The same turns and mirrors carry the whole set onto itself and the rows of a family onto each other. Which other rows belong to the same family as each row named below? List them in the order they appear above.
These 40 rows form 5 families of 8 rows each.
pav: 0.23; -0.35; 2.22; 1.53; -0.40; 1.74; 0.97; -0.53; -1.90; 1.68; 0.02; -1.02; 1.85; -0.27; 0.02; 2.70; -2.29
Kod: 2.44; 0.92; -1.35; -1.47; -1.88; -1.38; -0.59; -3.14; 2.24; 0.78; -0.04; 1.43; -1.84; 0.88; -1.59; -0.13; 2.89
gezu: 2.31; 0.82; 2.85; 1.15; 0.00; -0.67; 0.84; -0.01; -1.06; 0.71; 2.85; 2.77; -0.52; 0.93; -1.46; -0.77; -0.82
bituk: 0.66; 0.27; -1.29; -0.66; -2.39; 2.04; -0.48; -2.00; -0.17; 2.43; -2.39; -2.92; -0.42; 0.32; 0.07; 2.39; 1.43
Zul: 1.30; 0.42; -1.57; 0.14; 0.13; 0.82; 3.44; -1.07; -1.14; 1.50; 0.40; -0.57; 1.55; 0.14; 0.24; -1.34; 1.82
Lifes: 1.95; 1.89; 1.03; 0.59; -2.34; 0.01; 2.56; -1.88; 2.34; 2.37; 0.74; -1.48; -0.71; -2.31; -0.62; 0.19; -1.25
Sogom: 1.96; 0.09; 1.88; -0.61; -2.29; -0.10; -2.55; -1.34; 1.16; 1.77; -0.81; 0.88; -2.13; 1.56; -2.37; 4.04; -1.10
mifod: 2.08; 0.88; 2.58; 1.29; -0.30; -1.30; 0.65; 0.00; -0.38; 0.73; 2.82; 2.88; 0.11; 2.15; -1.42; 0.14; -1.77
koma: 0.91; 0.12; -1.27; -1.36; -2.60; 1.78; 0.08; -2.93; -0.06; 2.23; -2.61; -2.67; -1.07; 0.02; -0.07; 1.78; 2.01
tam: 1.07; 0.92; 2.01; -0.68; -2.91; -0.35; -1.83; -1.43; 1.31; 1.58; 0.13; 0.47; -2.25; 1.24; -2.19; 4.40; -1.61
vek: 1.97; 1.23; 3.05; 0.32; 0.19; -0.29; 0.54; -0.70; -0.06; -0.43; 2.87; 2.83; -1.06; 1.30; -0.88; 0.16; -1.29
nud: 2.55; 0.16; 0.81; 0.09; -1.17; 1.37; -0.73; -1.46; -3.40; 1.04; -1.02; 2.06; 0.03; 4.03; -1.01; 1.73; 1.61
Fumi: 3.10; 1.11; -0.41; -0.27; -1.94; -2.01; -0.01; -2.77; 1.46; 0.22; 0.19; 1.93; -1.87; 1.00; -1.36; -0.54; 3.01
Verob: 0.34; -0.18; -1.19; -0.16; -3.02; 1.78; 0.60; -2.55; -0.03; 1.84; -1.77; -2.50; 0.43; 0.68; -0.55; 3.27; 1.96
natik: 2.85; 0.95; -1.16; -0.16; 0.14; 1.19; 2.84; -1.85; -1.45; 0.97; 0.76; -0.26; 1.54; 0.46; -0.37; -2.20; 0.84
Piguz: 1.00; 0.34; -1.71; -0.48; -2.82; 0.68; -0.07; -2.55; -0.36; 3.31; -2.78; -2.69; 0.41; 0.91; -0.58; 1.80; 1.44
sozab: 2.40; 0.87; 2.62; 0.16; -0.06; -1.13; 0.12; -0.37; -0.32; 1.05; 2.18; 2.96; -1.52; 1.43; -0.90; -1.50; -1.65
tere: 1.84; 0.62; -0.91; 0.70; 0.25; 0.68; 2.37; -1.83; -1.71; 1.13; 0.04; -0.26; 1.25; 0.81; 0.83; -2.42; 1.68
netuf: 1.41; 0.01; 2.59; -0.07; -1.09; 2.03; 0.95; 0.49; -2.15; 1.23; 0.61; -0.87; 1.61; 0.67; 1.07; 2.36; -2.46
tazu: 2.38; -1.34; 0.01; -0.15; -0.85; 0.66; -0.58; -1.30; -2.73; 0.80; -1.48; 1.65; -0.27; 4.36; -1.61; 0.93; 1.82
tof: 0.49; 1.74; 1.46; -0.18; -1.27; -0.36; 1.91; -2.33; 2.39; 2.50; 1.63; -1.77; -0.47; -2.27; -0.71; 0.25; -0.53
Vafi: -0.21; 0.02; 1.79; 0.37; -0.76; 2.61; 0.65; -0.13; -1.99; 2.59; 0.30; -1.67; 1.09; 1.06; -0.08; 2.42; -2.89
Morev: 0.45; 0.46; 2.65; 1.31; -0.64; 1.84; 1.21; -0.11; -2.46; 2.02; 0.20; -1.29; 1.06; 1.22; 0.09; 2.14; -2.75
gere: 0.09; 0.66; 2.43; 0.03; -2.75; -0.67; -2.33; -1.26; 1.13; 1.86; -0.53; 0.59; -2.33; 1.65; -1.12; 4.06; -0.56
peg: 2.62; 1.19; -0.99; 0.59; 0.29; 1.05; 2.55; -0.85; -1.76; 2.27; 1.11; -0.44; 0.99; 1.03; 0.29; -1.37; 2.42
Diped: 2.42; 1.12; 2.75; 0.48; -0.26; -1.55; 0.98; -1.24; -0.16; 0.38; 2.61; 3.22; -0.38; 1.61; -1.46; -0.26; -1.55
Sobo: 1.10; 1.63; 1.77; -0.59; -2.14; -0.97; 1.29; -2.46; 2.55; 2.81; 2.25; -1.41; -0.75; -1.88; -0.39; 1.02; -1.05
vepo: 0.54; -0.41; 2.32; -0.58; -3.30; -0.49; -1.78; -2.06; 1.57; 0.94; -0.70; 0.82; -2.04; 1.07; -1.59; 3.27; -2.01
vabo: 1.02; 1.07; -0.59; 0.53; -0.45; 0.57; 3.12; -1.85; -1.51; 1.05; 1.03; -0.66; 1.26; 0.53; 0.82; -2.11; 1.31
sed: 0.75; -0.12; -1.49; -1.15; -3.20; 1.45; 0.08; -2.80; 0.91; 2.27; -2.32; -2.36; -0.42; 1.18; 0.10; 2.72; 1.30
nole: 2.61; 1.86; -0.89; -1.49; -2.15; -1.32; -0.41; -2.53; 1.67; 1.13; 0.31; 1.22; -2.57; 2.40; -1.48; -0.71; 2.48
fimun: 0.68; 1.98; 1.19; 0.23; -2.15; -0.10; 1.53; -1.40; 2.43; 2.27; 1.89; -1.18; -0.86; -2.32; 0.34; 1.01; -1.50
Kesak: 1.00; -1.18; 0.30; -0.71; -0.84; 0.61; -1.82; -0.87; -2.61; 0.81; -0.36; 1.79; -0.39; 4.33; -0.77; 1.62; 1.50
rezus: 1.68; 0.23; 2.79; -0.16; -3.17; -0.32; -2.51; -1.83; 0.96; 1.72; 0.03; 1.10; -2.51; 1.84; -1.54; 3.33; -1.36
vuma: 0.25; -0.54; 2.36; 0.71; -1.06; 2.03; 0.04; 0.21; -2.05; 2.47; -0.26; -1.05; 1.86; 1.28; 0.49; 2.37; -2.05
Butif: 0.57; 1.24; 0.56; -0.25; -1.55; -0.90; 1.19; -1.73; 3.07; 1.63; 1.31; -1.88; -0.96; -1.86; -0.52; 0.15; -1.63
vike: 1.72; 0.70; -1.27; -0.06; -2.04; -1.54; 0.05; -3.27; 1.91; 1.90; -0.18; 1.39; -2.61; 1.50; -2.32; -0.53; 2.76
nonu: 1.86; -0.44; -0.32; 0.49; -0.82; 1.43; -0.62; -0.48; -2.87; -0.03; -1.97; 1.59; -0.13; 4.05; -1.09; 0.91; 1.32
fulid: 2.91; 1.10; -1.17; -0.65; -2.12; -1.50; 0.73; -3.15; 1.83; 0.61; 0.77; 1.39; -2.88; 0.92; -1.79; -0.35; 2.35
Relo: 2.55; -0.30; -0.22; 0.09; -1.24; 0.60; -1.34; -0.79; -2.86; 0.34; -1.42; 1.91; -0.22; 4.34; -0.76; 1.71; 0.81

Same family as vek: pav, nud, natik, Piguz, gere, nole, Butif
Same family as Zul: gezu, tazu, sed, fimun, rezus, vuma, fulid
Same family as bituk: Kod, tam, tere, tof, Morev, Diped, Relo

